[101 111 113 123 136 114 116] => 123, 136

[[125 134 127 130 118 115 118]
 [107 139 104 147 123 144 126]
 [119 131 117 134 125 131 126]] => 147, 147

[121 121 116 148 123 145 157] => 148, 157

[120 118 120 134  99 134 136] => 134, 136

[148 106 128 117 154] => 128, 154

[130 112 125 103 132 115 129] => 103, 132

[156 143 153 115 129 109 130] => 115, 156
---
146	120	118	130
141	122	125	134
156	123	130	114
gives 123

143	142	140	107	121	106
137	133	134	122	120	122
136	126	134	133	123	134
gives 133

137	136	139	133	154	109	131
139	137	132	118	147	155	143
124	147	142	123	148	145	146
gives 148

121	119	131	143	118	125	124
153	111	108	129	115	151	132
136	130	132	128	128	138	131
gives 128

139	138	151	134
123	135	135	123
130	128	125	131
gives 128

144	129	146	122	148	138	129
147	137	153	105	147	135	135
118	129	117	116	120	120	129
gives 120
---
[107, 112, 140, 105, 137] Answer: 140, 137
[[113, 136, 133, 151], [120, 131, 129, 139]] Answer: 151, 139
[131, 153, 122, 120] Answer: 153, 131
[[138, 138, 151, 127, 130, 124, 140], [136, 144, 129, 140, 122, 129, 137]] Answer: 151, 144
[[130, 125, 129, 127, 124, 133], [112, 104, 114, 139, 129, 127], [123, 130, 111, 123, 127, 134]] Answer: 139, 134
[118, 117, 120, 106] Answer: 120, 118
---
[[120 132 108 105 114 117 131]
 [105 123 112 119 127 131 120]] | 114

[[150 131 146 122 148]
 [155 131 142 123 148]] | 146

[[149 137 118 131 121 113 109]
 [125 129 132 154 122 137 117]] | 121

[[124 153 138 146]
 [140 114 121 128]] | 153

[[116 118 123 155]
 [139 138 133 100]] | 118

[[149 124 136 133 140]
 [149 125 136 133 140]] | 136
---
[109 114 144 154 133 134 129] out 133

[136 143 133 127 119 156 156] out 136

[115 131 103 124 127 122 133] out 124

[[134 149 142 130 122 142 118]
 [152 107 141 132 123 157 122]
 [115 112 109 131 148 119 149]] out 131

[123 157 117 157 111] out 123

[127 114 123 121 142 141 102] out 123

[106 139 122 120 130 126 119] out 122
---
[129 157 133 139 133]	129
[150 140 113 128 134 125 112]	150
[115 133  99 127 120 128]	115
[113 111 132 154 124 157]	113
[116 126 131 141 102 156]	116
[115 131 103 127 114 126]	115
[128 116 151 132]	128
[125 134 152 110]	125
[139 123 150 111 156]	139
---
158  144  122  122  135
158  141  130  119  131
150  111  150  137  113
: 119

125  135  146  123  136  106
150  118  127  146  118  138
: 118

139  138  127  134  137
135  137  140  103  115
117  154  108  127  142
: 103

127  129  135  124  122  139  132
109  130  131  152  133  143  125
128  145  121  120  111  156  129
: 143

113  151  149  110  106
142  153  130  108  108
136  116  124  141  125
: 108

119  126  103  129  143  100  146
116  147  100  101  144  150  156
114  145  153  124  157  112  146
: 150

110  140  138  138  132  119  136
121  110  103  149  157  141  114
113  121  112  153  147  127  128
: 141

102  124  112  119
150  142  147  136
: 147

111  115  140  147  152
119  156  116  155  129
: 155
---
[[111  99 115 129 118 141]
 [117 118 125 118 126 129]
 [128 120 123 136 125 136]] --> 117

[[133 121 102 106 119 109]
 [119 116 132 138 116 128]
 [129 142 119 129 135 135]] --> 119

[[154 129 130 131 123 127 135]
 [132 126 129 124 127 131 121]
 [133 128 130 124 132 129 128]] --> 132

[[139 151 108 119 122 140]
 [134 141 131 110 108 127]
 [119 139 107 137 127 134]] --> 134

[[106 148 105 104 108 106 106]
 [106 151 107 106 105 104 103]
 [116 149 109 104 111 108 110]] --> 106

[[146 122 152 138 118]
 [128 127 128 128 128]
 [127 131 134 117 146]] --> 128
---
[[126 148 146 133 121]
 [128 125 139 149 113]
 [129 113 121 151 133]] out 126, 133

[116 104 139 143 148 133] out 116, 133

[153 141 129 133 114] out 153, 114

[116 121 136 151 120 145] out 116, 145

[144 131 140 105 107 142 125] out 144, 125

[120 133 152 120 143 155] out 120, 155

[109 154 137 128 130] out 109, 130

[102 143 126 155] out 102, 155
---
135,128,115,125,150
115,145,121,143,129
out 121

127,126,150,110,113
132,127,142,107,120
128,122,144,106,118
out 144

139,110,134,122,136
131,138,132,120,125
111,136,114,142,100
out 114

115,106,151,139,113 out 151

131,112,153,149,127 out 153

140,122,155,125,153 out 155

141,111,106,135,119 out 106

132,127,137,121,149 out 137

110,135,130,152,108
129,139,127,129,113
119,112,125,119,118
out 125

119,146,142,139,149
154,122,134,155,125
107,156,145,110,123
out 145
---
[[121 156 138 135 119]
 [125 115 144 103 143]] yields 138

[[130 126 124 121 126]
 [128 127 149 119 126]
 [131 127 124 117 131]] yields 124

[153 127 121 143 110] yields 121

[130 121 138 150 122] yields 138

[133 106 137 136 141] yields 137

[109 128 128  98 130] yields 128

[150 121 130 127 126] yields 130

[118 140 125  99 131] yields 125
---
136  123  127  131  125  132
125  150  147  151  129  104
126  145  140  141  125  117
Answer: 136

106  152  113  156
128  124  137  109
Answer: 106

114  112  123   99  126  117  143 Answer: 114

114  123  126  158  120  127 Answer: 114

143  152  104  135  126  114 Answer: 143

105  147  152  147  139
115  127  119  137  123
115  132  140  146  119
Answer: 105

116  137  139  154  127 Answer: 116

131  146  122  104  137  112
125  147  131  114  139  121
113  154  127  114  137  134
Answer: 131
---
134  126  130  106
134  125  140  154
141  128  118  133
| 130

130  123  106  110  128  139
123  126  140  136  113  142
121  130  144  142  121  133
| 106

124  105  143  152  138  149
137  128  136  136  122  134
135  128  126  126  122  130
| 143

125  131  101  135  129  118
125  127  124  129  134  133
127  127  133  138  128  121
| 101

129  128  109  153
125  129  108  116
128  129  127  111
| 109

123  126  120  129  106  125  107
116  150  146  134  116  114  137
111  122  126  121  138  147  110
| 120

122  115  127  130  105  133
137  116  129  142  116  129
128  121  127  133  109  131
| 127
